In the data rows, zero lies at 4.5, halfway between 4 and 5.
Here is a table of points, one per row:
[4,4,4,5,4,5,5,4,5,5,3,4]
[3,7,7,7,2,7,6,6,7,5,2,2]
[4,4,5,4,3,5,5,4,4,5,3,4]
[5,4,5,5,5,5,4,4,4,4,5,4]
[5,4,4,5,6,4,4,5,5,4,6,5]
[4,4,4,5,4,5,4,4,4,5,4,4]
[4,4,4,5,4,5,5,4,5,5,4,4]
[4,4,5,4,4,5,4,4,5,6,4,3]
[4,5,4,5,4,5,4,4,4,5,4,4]
[4,4,4,5,4,5,5,4,5,5,4,4]
[6,6,3,5,9,1,2,8,6,2,9,8]
[4,4,5,5,4,5,5,4,4,5,3,4]
[4,9,2,7,5,4,5,8,8,5,8,5]
[4,4,5,5,4,6,5,4,5,5,4,4]
[4,4,4,5,4,5,5,4,5,5,4,4]
[4,4,5,4,3,5,5,4,5,5,3,4]
[5,5,4,4,5,4,5,4,2,6,5,5]
[4,4,5,5,4,5,4,4,4,5,4,4]
[4,4,4,4,4,5,4,4,5,5,4,4]
[3,6,7,6,4,6,6,5,7,4,4,2]
[8,2,6,4,9,3,3,5,4,2,9,8]
[4,4,4,5,4,5,5,4,4,5,3,4]
[4,5,5,5,4,5,5,4,4,4,4,4]
[4,4,4,5,4,5,5,4,5,5,4,4]
[4,4,5,5,4,5,4,4,5,5,3,4]
[9,5,6,3,6,1,2,2,1,6,7,8]
[4,4,5,5,3,5,5,4,4,5,3,3]
[4,4,4,4,4,5,4,4,5,5,3,4]
[4,4,4,5,4,5,4,4,5,5,3,4]
[9,3,8,2,9,0,1,0,0,6,8,7]
[4,5,4,5,5,4,5,5,4,4,5,5]
[4,4,4,5,4,5,5,4,4,5,4,4]
[4,4,5,5,4,6,5,4,4,5,4,4]
[4,4,5,5,4,5,4,4,5,5,4,4]
[4,5,4,5,3,6,4,4,4,5,3,4]
[4,4,4,6,3,6,5,3,5,5,3,4]
[9,4,7,3,8,0,2,1,2,5,7,7]
[4,4,4,4,4,5,4,4,4,5,4,4]
[4,4,5,4,4,5,4,4,5,5,3,3]
[4,4,5,5,4,6,5,4,4,5,4,4]
[4,4,5,4,3,5,5,4,5,5,2,3]
[4,4,4,5,4,5,4,4,5,5,4,4]
[4,4,5,4,4,5,4,4,4,5,4,4]
[4,4,4,5,4,5,5,4,5,5,3,4]
[4,4,5,5,4,5,5,4,5,4,4,4]
[4,5,5,4,4,4,5,4,5,6,4,4]
[4,4,5,4,4,5,4,4,5,5,3,4]
[4,4,5,5,3,5,5,4,4,5,3,4]
[4,5,4,4,3,6,5,5,4,5,3,3]
[4,9,0,2,9,0,9,9,9,0,9,9]
[4,4,5,4,3,5,5,4,5,5,3,3]
[4,4,4,4,4,5,4,4,4,5,3,4]
[8,4,6,3,6,2,4,3,3,6,6,6]
[4,4,4,5,4,5,4,4,4,5,4,4]
[5,4,4,4,4,4,5,4,2,5,4,5]
[5,4,4,4,4,5,5,5,3,5,4,4]
[4,4,4,4,4,6,5,4,3,5,4,4]
[4,4,4,4,4,5,4,4,5,5,4,4]
[4,4,5,5,4,5,4,4,4,5,4,4]
[3,5,6,5,4,5,5,5,6,4,4,3]
[5,5,4,4,4,4,5,4,3,6,4,4]
[4,4,6,4,3,5,5,4,5,5,3,4]
[4,4,4,4,4,5,4,4,5,5,3,4]
[5,4,3,5,6,3,4,6,5,3,7,6]
[4,4,5,4,4,5,5,4,5,5,3,3]
[4,4,5,5,3,5,5,4,5,5,3,3]
[4,4,4,5,4,5,4,4,5,5,3,4]
[4,4,4,5,4,6,4,4,5,5,4,4]
[4,5,5,4,4,5,4,3,5,6,4,3]
[4,4,4,5,4,5,4,4,4,5,3,4]
[4,4,4,5,4,6,4,4,5,5,4,4]
[4,4,5,4,4,5,5,4,5,5,3,4]
[5,6,2,4,8,0,5,8,6,1,9,8]
[4,7,1,4,9,0,6,9,8,0,9,9]
[5,4,4,5,6,4,4,5,5,3,6,6]
[4,4,4,5,4,5,5,4,5,5,4,4]
[5,5,4,5,2,5,4,5,4,5,2,4]
[4,4,4,5,4,6,5,4,4,5,4,4]
[4,4,5,4,4,5,4,4,5,5,3,4]
[4,4,5,5,3,6,5,4,4,5,3,4]
Along one direction, these points spread out more than along any other. Where along it does each point below lie, from 0 to 9? The average is between 4 and 5, and the first point in the table lies past the average.
[4,5,5,5,4,5,5,4,4,4,4,4] 5
[9,4,7,3,8,0,2,1,2,5,7,7] 1
[8,4,6,3,6,2,4,3,3,6,6,6] 3
[5,4,4,5,6,4,4,5,5,3,6,6] 3
[4,4,4,5,4,5,4,4,5,5,4,4] 5
[4,4,4,4,4,5,4,4,5,5,3,4] 5
[3,7,7,7,2,7,6,6,7,5,2,2] 7
[4,4,4,5,4,5,5,4,4,5,4,4] 5
[4,4,5,4,4,5,4,4,5,6,4,3] 5
[4,4,4,5,4,5,5,4,5,5,4,4] 5
[4,4,5,4,3,5,5,4,4,5,3,4] 5
[4,4,5,5,3,5,5,4,4,5,3,3] 6
[5,6,2,4,8,0,5,8,6,1,9,8] 0
[4,4,4,5,4,5,5,4,5,5,4,4] 5
[4,4,4,4,4,5,4,4,4,5,4,4] 5
[4,4,5,5,3,5,5,4,4,5,3,4] 6
[4,4,4,5,4,5,5,4,5,5,4,4] 5
[4,4,4,4,4,5,4,4,5,5,4,4] 5
[4,4,4,4,4,5,4,4,4,5,3,4] 5
[4,5,4,5,5,4,5,5,4,4,5,5] 4
[4,4,4,4,4,5,4,4,5,5,4,4] 5
[4,4,6,4,3,5,5,4,5,5,3,4] 6
[4,4,4,4,4,6,5,4,3,5,4,4] 5
[4,4,4,5,4,5,5,4,5,5,3,4] 5
[9,5,6,3,6,1,2,2,1,6,7,8] 2
[3,5,6,5,4,5,5,5,6,4,4,3] 5
[4,4,4,5,4,5,5,4,5,5,3,4] 5
[4,4,5,4,3,5,5,4,5,5,3,3] 6
